One vector is turned by the same rotation once a tick. Each row is the vector after some number of ticks, and that number follows the row.
The counts run from 0 to 515.
[174 157 119 107 104 160 135 113 136 120 122 153 137 122 134 112 141  83
 128 130 120 101 160 127 115 107 162 132 163 109 124 157 141  83  89 120
 162 149  89 146  92 152 122 153  90 120  89  73  60 161 130 137 104 117
 143 122  98 198 139 146 136 128 128 138 149 113 133 120 119 125  90 122
 164 140  51 163  92  84 147 141 151 142 139 116 119 155 123 144 134 157]	141
[177 156 114 123 102 155 150 127 149 118 111 135 153 135 130 103 184  93
 148 163 132  88 153 133 114 122 157 123 180 112 139 162 150 100  86 121
 161 121  99 125  76 131 113 131 102 134 106  84  73 155 126 139 128 127
 144 135  90 179 133 136 144 127 124 158 153 108 149 134  90 102  79 129
 163 129  36 164  92  87 134 153 150 129 136 103 117 122 124 161 138 149]	183
[173 150 128 150  85 138 141 138 137 117 101 138 142 131 113 111 169  94
 136 147 141  99 144 123 139 130 169 126 177 113 138 179 148 119  86 127
 177 116 101 129  77 160 119 119  98 126 102  91  71 143 128 145 128 141
 137 137  94 155 142 123 145 118 122 147 147 108 148 137 108  85  85 139
 170 115  38 152  96  71 120 145 140 132 144 104 107 123 113 159 134 141]	494
[171 143 107 113  95 141 144 154 145 115 102 146 127 124 127 113 137  88
 134 135 137  95 144 122 143 136 171 117 169 121 128 157 148 114  84 141
 184 147  80 120  59 143 107 126  99 120  84  64  61 132 132 134 116 124
 149 118 108 161 130 146 149 133 127 136 154 114 136 134 116  99  72 140
 175 125  62 159  89  87 126 140 161 141 128 145 111 139 121 131 143 153]	341
[168 160 115 115  94 138 133 126 124 126 116 152 124 110 119 118 131  81
 127 129 142 114 149 120 137 126 171 126 161 118 136 165 138  97  96 120
 172 127  88 135  81 157 118 132  79 123  80  67  57 133 128 123 111 123
 144 120 111 183 138 145 126 121 127 148 166 119 137 125 118 101  81 130
 168 134  50 155  84  74 138 124 142 150 137 121 110 141 124 151 127 167]	451
[174 163 102 128  96 135 153 140 146 122 108 118 123 118 130 113 156 100
 132 136 146 116 151 131 131 138 171 122 157 116 134 168 128 110 101 125
 179 137  71 128  74 142 113 115  86 125  96  80  56 132 123 137 118 120
 153 133 113 164 139 137 149 118 121 152 153 118 141 142 114  98  71 149
 172 136  40 167  83  84 123 136 149 149 128 118 117 141 127 151 144 148]	169
[180 155 106 133  81 138 128 130 129 117  99 133 125 125 111 112 165  99
 127 122 139 108 148 121 125 128 171 116 176 122 128 162 136 110  99 115
 173 130  74 143  67 151 126 130  88 119  89  83  62 135 114 136 121 120
 147 135 115 162 145 148 143 131 126 148 150 112 137 137 101 104  76 122
 175 134  44 164  94  76 133 137 147 144 138 121 107 149 128 137 142 145]	105
[178 161 117 127  98 155 137 110 142 129 121 142 143 114 145 102 157  72
 144 151 139  94 161 137 107 132 157 122 156 101 122 173 152  79  80 128
 157 124 109 128  96 135 110 135  90 122 103  97  72 166 132 133 108 123
 145 127 102 206 125 130 129 121 132 139 150 102 131 116 100 120  79 123
 161 141  59 160  98  88 134 148 149 143 154  97 126 132 127 154 138 164]	162
[172 147 123 124  97 154 136 115 143 126 124 153 143 115 146 106 148  70
 144 143 125  95 159 139 109 119 152 131 160  94 121 169 149  79  78 132
 161 136 103 135 109 143 117 137  96 122 102  86  73 172 136 137 104 130
 140 126  98 207 128 121 132 120 130 120 146 110 130 109 110 116  82 125
 167 129  56 158 103  83 129 152 139 146 157 105 122 133 117 155 135 166]	510
[172 143 124 149  94 165 137 119 154 107 120 146 152 139 126 107 158  88
 120 141 115  86 150 111 117 111 157 125 175 105 133 176 150 100  75 121
 161 129 111 134  97 154 126 134 109 121  99  94  74 173 132 145 115 141
 140 137  88 177 133 122 147 123 133 141 136 108 136 134 108 107  91 128
 165 131  42 153  94  79 139 148 158 139 152  98 105 144 114 163 144 135]	185
[172 132 119 137  89 147 132 142 161 122 103 150 130 120 142 112 126  73
 124 138 130  85 146 114 126 144 163 116 152 108 122 174 159 100  69 150
 176 142  97 114  80 143 103 119 108 112  92  86  70 153 137 136 114 128
 146 124 110 178 120 129 145 124 139 117 145 101 117 132 114 101  73 138
 173 130  71 161  98  85 119 145 159 144 158 130 118 143 117 133 156 159]	361
[168 146 122 119  94 143 139 130 134 125 130 162 134 114 121 112 123  69
 132 137 135 102 145 115 144 132 162 127 161 107 133 171 150 105  78 128
 176 132 106 124  91 160 118 124  79 127  88  66  66 147 139 132 113 135
 135 114 101 193 132 127 125 121 129 126 162 124 129 123 125 103  79 134
 171 136  53 143  84  77 131 128 137 154 146 128 112 138 105 154 136 168]	102
[171 165 120 144  90 133 135 125 152 134 105 128 123 102 144 114 141  74
 128 137 148 104 149 127 134 149 178 122 136 113 129 181 145  91  89 138
 179 138  94 110  84 149 109 119  86 112  94  95  62 140 132 129 108 132
 161 122 116 177 124 129 134 111 130 152 162 107 130 128 114  92  76 144
 161 140  59 164  88  84 122 136 154 146 147 116 118 132 125 152 133 163]	50
[171 144 101 135  82 150 115 116 154 127 114 140 125 112 139 103 153  77
 132 134 134  95 159 126 113 137 162 111 160 101 113 164 142  88  85 130
 164 154  95 124  93 136 118 141  84 109  95  95  70 166 125 131 118 122
 138 126 113 190 131 133 149 135 137 128 139 106 111 145  97 116  78 121
 173 151  50 167 100  99 124 149 154 142 154 127 113 158 119 145 151 154]	499
[169 144 137 121 108 158 151 129 143 109 115 154 146 142 125 111 163  94
 138 145 110  90 154 126 124  95 156 143 178 101 130 164 147 102  87 125
 162 148  92 140  93 147 124 143 109 131 100  74  72 168 135 149 114 133
 138 124  82 179 141 132 151 132 126 143 138 114 153 122 116 107  91 136
 167 116  41 154  90  85 140 158 155 135 136 110 108 141 117 154 137 140]	120
[162 138 119 101 116 152 155 133 153 120 126 159 140 127 134 109 142  81
 146 144 118  95 158 135 132 107 157 135 168 105 127 158 147 101  86 127
 167 156  87 132  92 136 110 146  94 133  99  56  67 153 137 138 110 129
 135 113  87 190 132 139 145 129 124 135 147 122 138 125 123 109  88 136
 166 123  49 156  85 103 137 156 155 147 137 136 114 143 111 148 144 158]	56
[177 151 112 135  76 133 117 118 114 125  94 145 123 121 119 106 170  93
 138 124 145 110 157 129 121 127 174 120 171 108 124 162 140  98  99 117
 171 137  85 144  79 154 134 140  87 115  92  89  69 146 116 138 119 124
 143 131 110 166 149 139 142 136 120 139 147 112 133 133  90 106  86 115
 177 133  42 159 105  81 125 142 136 127 146 113 109 146 125 143 134 144]	290
[172 151 124 128  92 135 141 138 125 111 106 144 121 127 108 121 142  93
 119 115 131 113 147 120 141 116 174 129 169 114 132 167 134 110  96 120
 178 146  80 141  81 172 124 127  90 125  84  74  57 135 125 145 115 130
 145 123 103 158 146 135 148 121 123 142 149 124 145 129 129  93  90 138
 174 126  39 149  85  73 128 133 141 146 134 119 102 152 112 144 139 145]	515
[164 148 130 123  98 129 168 148 147 129 107 143 135 116 137 115 141  86
 148 143 137 110 149 143 138 131 165 138 153 102 126 174 141 103  90 139
 180 151  73 123  89 144 106 128  96 127 106  75  61 140 140 148 110 144
 150 115  94 169 134 117 145 116 117 129 150 114 149 116 125  86  91 159
 170 111  53 160  82  91 119 157 144 143 135 124 116 125 113 157 136 158]	319
[167 132 126 121  86 136 142 140 134 122 106 166 124 124 127 111 141  83
 142 126 130 106 151 136 137 117 169 135 167  99 114 163 144 102  87 142
 180 169  73 131  97 154 122 143  93 120  98  71  67 148 139 150 115 139
 140 114  92 168 147 127 156 135 118 115 142 127 137 117 122  93  97 145
 177 112  49 156  95  96 120 158 142 139 140 135 110 148 102 143 136 152]	502
[169 161 120 128  85 134 125 107 128 132 113 154 127 104 130 104 163  79
 149 131 140 116 156 134 137 127 171 128 160 102 119 163 137  90  98 117
 164 146  90 133  91 151 128 153  75 127  95  79  75 154 129 135 113 132
 136 111 103 181 141 137 137 129 117 152 163 122 136 128 101 101  99 125
 167 139  35 153  93  94 131 142 140 139 140 122 108 141 118 173 118 160]	128
[181 151 106 103 106 154 145 128 143 120 129 144 134 125 133 110 143  86
 134 133 127 104 161 134 105 114 156 125 168 108 125 157 137  92  91 120
 165 149  81 144  96 140 113 139  94 127  95  68  59 154 129 135 111 116
 140 123 104 201 137 143 140 135 127 129 145 120 129 123 119 127  74 133
 170 140  53 164  92  91 137 145 148 150 139 122 123 153 123 142 151 160]	142
[179 155 115 128  96 156 137 125 137 108 102 141 146 137 112 109 179 101
 134 139 128  94 148 117 122 106 167 129 185 115 136 161 146 112  95 117
 166 126  92 137  71 152 126 140 102 128  91  76  71 151 121 145 124 125
 139 131  92 162 142 144 149 135 128 160 148 111 149 127  97  98  90 124
 168 124  35 155  95  77 142 148 154 131 135 109 100 140 123 146 135 139]	20
[172 154 114 124 101 134 155 141 138 116 120 130 121 112 121 114 141  90
 126 126 141 121 149 129 142 129 169 127 156 111 134 167 125 111 101 121
 182 140  77 135  83 154 120 125  79 126  92  70  53 135 128 136 109 130
 143 118 104 167 138 135 143 119 118 147 150 128 139 136 126  94  81 147
 169 134  39 157  75  83 126 133 147 158 130 127 115 145 116 149 139 154]	168
[177 139 115 125  96 152 147 135 163 124 121 147 149 126 148 104 156  75
 148 161 130  79 155 138 111 129 152 123 165  98 125 173 161  93  72 140
 171 136 101 123  96 130 103 123 108 127 110  89  75 163 133 140 115 130
 142 130  98 192 119 120 142 122 132 120 138 100 128 125 105 116  72 135
 171 122  61 164 101  90 120 156 153 138 157 113 129 130 119 144 152 162]	446
[182 154 130 153  90 145 147 141 128 112 100 132 135 134 120 122 153  90
 122 133 132  94 142 120 125 119 168 128 165 112 135 184 148 110  81 139
 179 124  91 137  84 159 116 107 108 120  98  93  59 145 123 144 117 133
 157 136 105 158 134 118 141 113 125 135 142 102 151 115 126  93  74 144
 178 109  56 154  93  64 123 140 142 141 143  99 114 133 121 138 140 143]	60
[178 162 116 144  83 135 116 124 143 132  94 134 118 105 144 107 153  80
 133 136 150  96 147 127 123 152 173 114 148 108 120 172 147  90  82 141
 173 137  90 112  72 144 112 126  90 109  97  98  69 145 125 129 110 127
 158 123 121 174 128 137 135 120 129 145 159  97 127 132  94  97  76 129
 166 140  63 166 103  87 119 145 150 136 144 118 117 133 130 144 139 162]	51
[180 146 107 145  95 147 149 131 160 124 130 130 140 119 140 109 149  77
 131 145 138  97 153 134 110 136 150 114 151  99 127 178 141  97  80 131
 169 137  96 132 105 136 112 113  93 124 110  95  67 170 134 135 114 133
 140 134 102 190 124 113 142 113 130 129 134 114 121 136 116 116  73 142
 170 143  50 161  90  87 113 144 148 157 156 111 125 145 116 155 160 155]	24
[168 144 113 112 100 147 137 132 151 123 122 155 130 115 139 112 123  70
 127 130 129  95 157 127 119 127 159 122 150 104 119 162 149  86  80 140
 169 154  92 130  96 145 112 132  95 116  88  71  60 156 141 134 103 122
 142 116 104 202 126 129 134 126 134 115 147 112 121 118 127 114  74 134
 172 131  67 162  92  90 138 144 155 151 145 130 119 150 116 138 147 164]	425
[167 141 122 139  99 147 158 128 162 125 128 141 149 126 136 107 153  81
 143 150 120 105 152 136 126 119 160 133 156  89 130 179 138 100  83 130
 169 153  98 125 112 143 116 134  89 129 115  88  72 172 141 145 113 144
 141 125  86 181 136 111 154 118 124 137 137 117 137 133 122  97  93 148
 161 129  34 158  85  96 117 157 152 153 142 112 115 137 107 173 144 146]	457
[166 138 114 138  96 145 151 132 179 123 126 137 143 122 143  99 158  81
 148 158 127  90 154 128 128 135 155 121 158  94 133 172 147 104  76 136
 166 144  98 114  95 134 106 128  93 124 112  90  79 170 135 137 118 140
 135 124  94 175 127 117 155 124 127 144 143 112 130 146 104 104  84 142
 162 135  42 161  91 106 116 161 155 148 148 123 116 137 110 167 156 150]	110
